(in the rows, 128 means zero)
Rotation paths and how fast each direction turns (degrees each step)
Each turn is a multiple of 5 degrees from 10 to 175, or 0.
Each row of a path follows its step; steps can be skipped.
Rotation 1:
step 1: 81, 110, 139, 167, 111, 159, 98, 128, 134, 130, 167, 141, 163, 152, 139, 134, 113, 121, 85, 155, 115, 115, 142, 156, 106, 138, 135, 142, 121, 181, 126, 117, 92, 145, 180, 106, 135
step 4: 130, 112, 91, 183, 86, 159, 141, 108, 158, 112, 120, 127, 105, 148, 164, 112, 121, 117, 131, 168, 160, 129, 129, 116, 138, 134, 154, 134, 142, 158, 147, 183, 142, 116, 168, 129, 147
step 6: 95, 107, 142, 155, 118, 120, 122, 136, 108, 144, 101, 116, 146, 134, 164, 96, 141, 154, 148, 168, 154, 161, 148, 155, 136, 165, 139, 179, 147, 161, 165, 105, 125, 135, 145, 134, 175
step 7: 129, 106, 147, 148, 131, 143, 157, 130, 135, 69, 133, 96, 114, 132, 109, 74, 136, 178, 109, 161, 166, 143, 102, 104, 129, 85, 138, 117, 129, 100, 131, 157, 144, 121, 120, 94, 143
step 8: 93, 95, 154, 167, 119, 159, 61, 139, 159, 134, 137, 146, 90, 144, 150, 132, 161, 147, 124, 158, 118, 163, 143, 155, 143, 140, 137, 133, 113, 143, 138, 140, 110, 161, 152, 98, 104
step 9: 154, 88, 137, 122, 86, 166, 139, 115, 85, 96, 153, 132, 161, 153, 158, 71, 112, 132, 105, 141, 141, 121, 144, 119, 126, 154, 141, 140, 152, 121, 161, 123, 147, 108, 144, 87, 117
step 14: 106, 127, 142, 157, 105, 145, 164, 140, 92, 83, 135, 89, 169, 173, 119, 97, 157, 164, 129, 130, 144, 123, 128, 124, 127, 103, 154, 132, 122, 166, 122, 160, 141, 89, 105, 135, 161
step 18: 133, 88, 139, 150, 142, 167, 107, 134, 108, 83, 105, 122, 95, 123, 110, 80, 142, 142, 156, 194, 139, 129, 95, 117, 108, 132, 154, 171, 121, 127, 149, 138, 131, 112, 114, 104, 134
142, 134, 137, 122, 119, 133, 137, 120, 128, 124, 112, 120, 128, 111, 112, 126, 128, 115, 126, 128, 136, 128, 126, 124, 119, 147, 137, 123, 128, 129, 140, 139, 129, 119, 116, 102, 129
160
122, 140, 136, 126, 125, 132, 148, 117, 149, 124, 126, 124, 100, 121, 144, 129, 140, 131, 110, 131, 123, 139, 132, 126, 136, 128, 120, 122, 119, 118, 129, 133, 131, 128, 131, 134, 126
90
124, 117, 137, 114, 130, 144, 129, 125, 130, 136, 130, 132, 130, 127, 144, 124, 126, 124, 123, 122, 114, 113, 125, 122, 100, 122, 125, 123, 124, 130, 121, 117, 115, 117, 132, 118, 109
35
124, 135, 147, 124, 116, 126, 121, 136, 128, 133, 136, 126, 149, 120, 138, 121, 137, 130, 117, 121, 125, 125, 146, 133, 127, 133, 136, 123, 133, 136, 148, 138, 128, 118, 127, 151, 130
135
139, 143, 135, 120, 126, 136, 121, 137, 135, 110, 128, 131, 140, 142, 118, 128, 144, 133, 110, 133, 122, 119, 112, 139, 131, 132, 129, 121, 127, 123, 108, 116, 128, 123, 123, 127, 140
160
129, 127, 128, 113, 148, 127, 149, 143, 113, 114, 120, 133, 121, 130, 123, 128, 128, 131, 119, 116, 128, 135, 138, 134, 129, 138, 133, 146, 128, 143, 133, 116, 129, 122, 143, 129, 124
95
Rotation 2:
step 1: 86, 131, 107, 139, 139, 180, 123, 149, 95, 111, 119, 145, 108, 138, 124, 172, 100, 157, 194, 141, 117, 145, 153, 136, 150, 150, 98, 95, 90, 68, 106, 138, 113, 44, 129, 103, 145
step 3: 131, 142, 132, 118, 156, 114, 160, 194, 122, 119, 146, 124, 104, 90, 125, 147, 87, 47, 124, 145, 114, 123, 111, 124, 196, 155, 100, 111, 148, 128, 130, 98, 155, 61, 132, 110, 97
step 7: 125, 85, 84, 117, 124, 142, 158, 150, 136, 141, 111, 110, 82, 132, 125, 165, 125, 142, 155, 158, 136, 143, 192, 180, 190, 110, 98, 110, 110, 121, 57, 104, 133, 101, 170, 123, 131
step 8: 155, 91, 115, 86, 101, 158, 123, 139, 90, 188, 115, 120, 113, 102, 105, 184, 104, 62, 149, 113, 100, 117, 176, 129, 141, 152, 109, 136, 86, 120, 93, 163, 154, 84, 150, 146, 134
step 11: 129, 104, 84, 102, 140, 126, 122, 122, 130, 128, 130, 106, 131, 150, 67, 203, 109, 81, 97, 136, 137, 87, 178, 93, 155, 144, 115, 145, 165, 87, 136, 141, 116, 60, 119, 107, 124
step 14: 135, 121, 112, 130, 125, 138, 162, 141, 126, 108, 100, 91, 108, 93, 128, 142, 127, 82, 148, 102, 117, 79, 195, 126, 140, 162, 67, 143, 78, 85, 113, 116, 132, 72, 89, 95, 98
step 16: 131, 105, 67, 132, 119, 147, 124, 206, 137, 123, 177, 120, 129, 114, 114, 159, 111, 81, 175, 180, 95, 123, 101, 110, 137, 123, 124, 126, 106, 79, 114, 123, 156, 85, 116, 163, 169
step 17: 113, 151, 78, 109, 118, 164, 102, 141, 169, 109, 162, 132, 73, 137, 117, 167, 88, 110, 132, 142, 123, 109, 177, 94, 138, 181, 90, 86, 119, 120, 128, 90, 125, 77, 87, 141, 132
126, 131, 153, 125, 117, 113, 125, 123, 122, 136, 128, 129, 130, 133, 128, 133, 126, 120, 109, 144, 117, 117, 120, 126, 114, 142, 125, 143, 117, 141, 129, 124, 118, 120, 139, 129, 121
115
142, 136, 142, 107, 132, 117, 134, 136, 123, 130, 117, 123, 120, 99, 128, 116, 133, 124, 132, 110, 120, 138, 126, 126, 136, 130, 120, 130, 117, 128, 128, 132, 133, 134, 135, 118, 123
65
123, 129, 121, 138, 134, 125, 135, 144, 131, 108, 125, 124, 128, 131, 124, 123, 125, 136, 113, 123, 127, 131, 117, 126, 109, 131, 113, 136, 115, 110, 142, 141, 129, 118, 117, 115, 137
25
127, 134, 140, 129, 134, 139, 124, 134, 116, 128, 128, 119, 118, 142, 122, 104, 126, 130, 145, 121, 129, 112, 134, 130, 122, 151, 138, 124, 128, 120, 124, 130, 109, 136, 123, 126, 130
85
122, 126, 132, 137, 114, 136, 135, 140, 110, 129, 119, 132, 140, 141, 140, 131, 129, 131, 142, 123, 131, 127, 132, 139, 135, 123, 119, 136, 106, 135, 124, 139, 140, 129, 122, 132, 107
55
131, 117, 114, 120, 115, 119, 125, 124, 136, 135, 141, 129, 113, 123, 123, 128, 150, 130, 135, 141, 140, 119, 124, 123, 132, 144, 120, 140, 123, 118, 134, 135, 132, 140, 114, 132, 116
10
Rotation 3:
step 3: 127, 125, 114, 143, 145, 138, 151, 130, 116, 170, 135, 127, 112, 111, 145, 141, 114, 188, 92, 182, 100, 134, 121, 155, 94, 125, 133, 120, 108, 103, 70, 175, 71, 144, 117, 93, 134
step 4: 91, 144, 79, 78, 102, 118, 143, 156, 148, 141, 132, 154, 132, 183, 122, 126, 146, 113, 80, 120, 150, 124, 113, 148, 125, 93, 148, 146, 169, 127, 107, 186, 140, 102, 95, 129, 151
step 6: 111, 132, 113, 139, 95, 133, 105, 162, 160, 88, 115, 153, 73, 127, 137, 63, 108, 141, 125, 155, 138, 125, 129, 92, 134, 146, 153, 90, 155, 144, 126, 163, 154, 168, 84, 142, 116
step 12: 106, 111, 107, 77, 98, 147, 150, 117, 129, 154, 144, 160, 125, 160, 144, 135, 97, 70, 115, 124, 129, 117, 136, 130, 163, 111, 113, 125, 101, 103, 74, 169, 143, 137, 61, 149, 127
step 13: 150, 171, 206, 119, 115, 125, 151, 120, 144, 108, 118, 128, 160, 158, 145, 136, 128, 131, 71, 148, 136, 132, 125, 167, 141, 118, 110, 139, 111, 92, 146, 178, 98, 145, 135, 103, 90
step 14: 122, 125, 113, 122, 111, 119, 70, 165, 135, 85, 93, 151, 111, 102, 161, 124, 132, 101, 72, 144, 140, 117, 160, 131, 168, 146, 119, 82, 165, 121, 128, 146, 144, 114, 83, 94, 126
step 15: 104, 148, 120, 131, 121, 144, 127, 91, 82, 122, 164, 151, 111, 115, 114, 104, 123, 154, 65, 148, 164, 122, 168, 133, 76, 130, 105, 109, 123, 135, 104, 117, 134, 158, 143, 93, 68
step 16: 54, 76, 96, 130, 132, 99, 103, 110, 153, 115, 168, 136, 113, 150, 138, 119, 117, 138, 119, 125, 115, 143, 98, 124, 115, 156, 95, 121, 118, 109, 129, 191, 118, 100, 89, 103, 113
130, 122, 138, 128, 126, 116, 122, 118, 143, 122, 122, 120, 129, 122, 157, 131, 135, 123, 126, 127, 136, 120, 135, 138, 132, 125, 151, 135, 147, 129, 127, 123, 132, 132, 136, 137, 114
85
122, 118, 116, 132, 150, 125, 135, 134, 130, 123, 117, 122, 128, 127, 135, 132, 114, 111, 131, 120, 145, 116, 134, 133, 125, 153, 127, 127, 125, 135, 130, 140, 122, 128, 112, 132, 140
175
146, 127, 119, 122, 134, 115, 137, 122, 116, 130, 129, 117, 121, 118, 133, 128, 132, 135, 148, 123, 130, 124, 112, 144, 130, 109, 128, 136, 122, 129, 109, 139, 128, 118, 125, 128, 139
45
129, 147, 99, 133, 133, 130, 125, 131, 134, 131, 135, 128, 121, 133, 137, 139, 132, 127, 127, 131, 126, 124, 141, 132, 112, 125, 124, 134, 141, 126, 134, 122, 126, 110, 135, 103, 126
65
145, 117, 125, 125, 126, 138, 123, 122, 111, 120, 134, 141, 131, 118, 138, 131, 134, 125, 131, 130, 132, 125, 154, 104, 122, 115, 129, 133, 122, 137, 128, 124, 117, 127, 115, 136, 129
115
115, 117, 122, 104, 139, 138, 131, 121, 133, 126, 133, 129, 139, 129, 133, 133, 135, 132, 125, 120, 129, 109, 118, 121, 115, 122, 117, 142, 123, 112, 132, 126, 149, 136, 130, 130, 127
95
132, 131, 124, 120, 139, 146, 137, 130, 108, 123, 125, 119, 130, 125, 115, 124, 131, 132, 133, 123, 130, 137, 139, 143, 129, 130, 138, 138, 137, 126, 143, 144, 122, 144, 139, 128, 108
175
